[[-1.79  0.11 -3.04 -0.32  0.16  1.83 -2.26]
 [-0.27  1.21 -1.50  1.66  0.50  1.67 -1.83]
 [-0.40 -1.14  1.15 -1.46 -0.86 -0.74  1.70]
 [-1.46 -0.40 -0.96 -0.59 -0.64  1.20 -0.22]
 [-0.43 -0.68  0.95 -0.71 -0.81 -0.10  1.33]
 [-2.06 -0.88 -5.79 -2.96  1.47  0.03 -4.30]
 [-1.72  0.20 -4.29 -0.64  0.88  1.50 -3.49]
 [-1.78  0.21 -4.27 -0.59  0.81  1.61 -3.45]
 [-0.85 -0.60 -2.55 -1.68  0.70 -0.35 -1.81]]
|
[[-0.27  1.21 -1.50  1.66  0.50  1.67 -1.83]
 [-0.40 -1.14  1.15 -1.46 -0.86 -0.74  1.70]
 [-0.43 -0.68  0.95 -0.71 -0.81 -0.10  1.33]
 [-0.85 -0.60 -2.55 -1.68  0.70 -0.35 -1.81]
 [-1.46 -0.40 -0.96 -0.59 -0.64  1.20 -0.22]
 [-1.72  0.20 -4.29 -0.64  0.88  1.50 -3.49]
 [-1.78  0.21 -4.27 -0.59  0.81  1.61 -3.45]
 [-1.79  0.11 -3.04 -0.32  0.16  1.83 -2.26]
 [-2.06 -0.88 -5.79 -2.96  1.47  0.03 -4.30]]

[[-0.44  0.17 -0.15  0.29]
 [ 1.57 -1.35 -0.65 -3.65]
 [-0.60  0.26  4.66 -0.71]
 [ 0.02  0.19 -0.01  0.22]
 [-0.77  0.36  4.89 -0.94]
 [ 0.74 -0.75 -0.69 -4.49]
 [ 1.12 -0.29 -2.65 -1.12]
 [ 2.10  5.20 -0.73  1.34]
 [-4.61 -5.70 -3.85  3.37]
 [ 2.55  1.54  2.03 -3.19]]
|
[[ 2.55  1.54  2.03 -3.19]
 [ 2.10  5.20 -0.73  1.34]
 [ 1.57 -1.35 -0.65 -3.65]
 [ 1.12 -0.29 -2.65 -1.12]
 [ 0.74 -0.75 -0.69 -4.49]
 [ 0.02  0.19 -0.01  0.22]
 [-0.44  0.17 -0.15  0.29]
 [-0.60  0.26  4.66 -0.71]
 [-0.77  0.36  4.89 -0.94]
 [-4.61 -5.70 -3.85  3.37]]

[[ 2.94 -0.53  0.44]
 [ 1.87 -3.70 -5.85]
 [-5.26 -2.44  1.89]
 [-4.46  0.65 -4.65]
 [ 2.68 -2.58 -3.38]
 [-1.70 -4.43 -0.92]
 [ 1.19 -0.03  2.86]
 [-0.59  1.68  1.44]
 [-4.14 -0.86 -5.58]]
|
[[ 2.94 -0.53  0.44]
 [ 2.68 -2.58 -3.38]
 [ 1.87 -3.70 -5.85]
 [ 1.19 -0.03  2.86]
 [-0.59  1.68  1.44]
 [-1.70 -4.43 -0.92]
 [-4.14 -0.86 -5.58]
 [-4.46  0.65 -4.65]
 [-5.26 -2.44  1.89]]

[[-2.08 -0.65  3.23 -1.65  1.58  0.83 -1.33 -2.00 -0.37  5.16]
 [ 1.11  2.12  3.53 -0.73 -2.31 -1.46 -2.81 -2.15  3.16 -0.25]]
|
[[ 1.11  2.12  3.53 -0.73 -2.31 -1.46 -2.81 -2.15  3.16 -0.25]
 [-2.08 -0.65  3.23 -1.65  1.58  0.83 -1.33 -2.00 -0.37  5.16]]

[[ 1.82  0.03  4.02  1.90  0.73  3.88 -1.91  3.45 -3.23  1.04  2.71  1.31]
 [-2.26  1.81 -0.43  1.53  4.25 -2.40 -3.81 -1.96  2.29  1.30 -1.33 -1.67]
 [ 6.76 -5.47 -1.45 -5.93 -2.27 -4.03 -2.21  2.55 -2.19 -2.46  0.76  1.19]]
|
[[ 6.76 -5.47 -1.45 -5.93 -2.27 -4.03 -2.21  2.55 -2.19 -2.46  0.76  1.19]
 [ 1.82  0.03  4.02  1.90  0.73  3.88 -1.91  3.45 -3.23  1.04  2.71  1.31]
 [-2.26  1.81 -0.43  1.53  4.25 -2.40 -3.81 -1.96  2.29  1.30 -1.33 -1.67]]

[[-4.68  0.68  3.93  0.09  1.52  5.02  0.90  0.13]
 [-1.49  1.93  2.88  1.23  3.30  3.84  1.40 -1.83]
 [-1.28  1.60  0.75  2.98  2.41  1.46  2.55 -2.99]
 [-0.75 -0.46  4.96  1.68  0.57  6.26 -1.66  0.93]
 [ 1.90  3.20 -0.30 -1.29  1.96 -0.36  1.91 -2.12]]
|
[[ 1.90  3.20 -0.30 -1.29  1.96 -0.36  1.91 -2.12]
 [-0.75 -0.46  4.96  1.68  0.57  6.26 -1.66  0.93]
 [-1.28  1.60  0.75  2.98  2.41  1.46  2.55 -2.99]
 [-1.49  1.93  2.88  1.23  3.30  3.84  1.40 -1.83]
 [-4.68  0.68  3.93  0.09  1.52  5.02  0.90  0.13]]
